One turn or mirror swaps these rows in pairs. Which row does each one swap with?
The rows were stretched afterwards, more along some directions than others.
j205: [ -4 -15 -12  -5 -25  23  10   0 -13  10   1   2  15   8  17 -15]
j815: [-26   2 -13  -2 -18   3  -5 -40  -9  24   7  25  -9 -19  13  -2]
j854: [-11  38  26  16 -11   5 -13  -7 -17  21 -52   6  26 -10  52 -14]
j321: [-37   1  -2 -13  28  13 -28 -14   0  29 -18  26  -1 -12 -19  11]
j326: [-20  52  16  24  -8  -7   2 -12 -18  10 -32  16  37 -21  63  11]
j946: [-29  32  15  -5 -21  14  -9 -17 -16  23 -34  12  29 -20  33  11]
j856: [-34  -2 -11  -9 -21   8  12 -28 -15  12  -1   9  10 -19  22  -1]
j992: [-29  11   9   7  32  11 -34  -7  -7  34 -50  14  25   5  30  14]
j838: [ -2   9   4 -13  45 -12 -25  26 -31  -1 -22 -14  19   6  57  20]
j736: [-22  -6   8  -9   6  -9 -13 -20  -3  45 -29  20  16 -15  45   2]
j413: [-30  27  18  28 -15  22  17  12   9  18 -40  10  48  -8  14  -1]
j211: [  6 -14   5   0  26 -14  -1  12   4  13 -13   7  13   1  23   1]
j164: [-41  34  15 -13  17   9 -32 -13 -29  32 -39  -8   7  -4  55  -5]
j895: [-46  46   2   9  -3  15 -36  -1 -22  21 -44  44  26 -22  38  24]
j329: [ -3  -6  -7  -6 -29  18   4  -8 -21   8  -4  10   8 -11  19  -5]
j799: [-32  33  15 -10   7  -3  -4 -30   7  44 -48  32  25 -30  31 -11]
j9: [-31  37  22  27 -12  15   9   9   0  17 -50  16  46 -24  26  14]
j88: [ 20 -20   2 -17  18 -12 -13   8 -31  11 -25  28  15   8  62  11]
j576: [-22  37  17   6  13  -6 -22 -14   9  19 -37  26  17 -22  30   0]
j531: [ -8  22  -3   2 -12   1  -2   2   3  12 -47   2  22 -13  32   4]
j410: [-36  31   8  -4 -34  35  12 -28   1  36 -27  21  25 -21   7 -29]
j603: [-34  -5  -7 -20  33  -4 -49 -14 -12  29  -8   6 -13  -1  43  16]
j644: [ -9  18  19  16  14   4 -18   2  -1  33 -59  14  32   9  63   0]
j52: [-23   6   4   2  25  17 -32  -1 -22  28 -23  18  15  10  30  14]
j827: [ 15 -24  13 -16  22 -22  -5   2 -11   5  -5 -16   8   5  38  -7]
j679: [-25   0  -4 -12   0   7 -12 -19 -15   1  19  13  -7 -28  -8   6]
j862: [-54  59   8  15  -3   0   1  -6 -27  15 -33  11  32 -37  38  14]
j297: [-42  38  18   9  -1  17   7   8   1  30 -48 -11  38 -11  43  -7]
j965: [-12  20   6   7  25  -9 -37  19 -23   9 -38  27   2  -4  52  32]
j672: [-35  54  21  21 -40  21  19 -23 -20  -2 -30  12  37 -27  24 -12]
j109: [-36  48   4  10  -6 -10  -8 -36 -19   9 -22  26  28 -34  48  12]
j600: [ -7 -17  16  -7  -2   1  -6 -22   6  37 -17  18   6   0  26 -14]
j860: [-31   4  21   8  14  17 -24  -4 -10  30 -44  37   6  -2   3  11]
j265: [-34  11  -6  -8  -8 -10 -14 -38 -25   2  14  -1 -14 -22  25   0]
j830: [-14   1  -6 -14   2   2 -32 -22 -16  28 -14  68  -7 -19  17  22]
j276: [-35  31   1  13  27   4 -22  12 -16   0 -26   3  22 -20  32  30]
j734: [-15  -4 -11 -16 -11  -7 -19  -1 -14   3   3  18 -13 -19  16   0]
j660: [-31  32 -13 -12 -31  10   2 -34 -40  11   4  24   5 -35  16 -10]

Swapped with j830: j965
Swapped with j856: j672
Swapped with j88: j860
Swapped with j679: j276

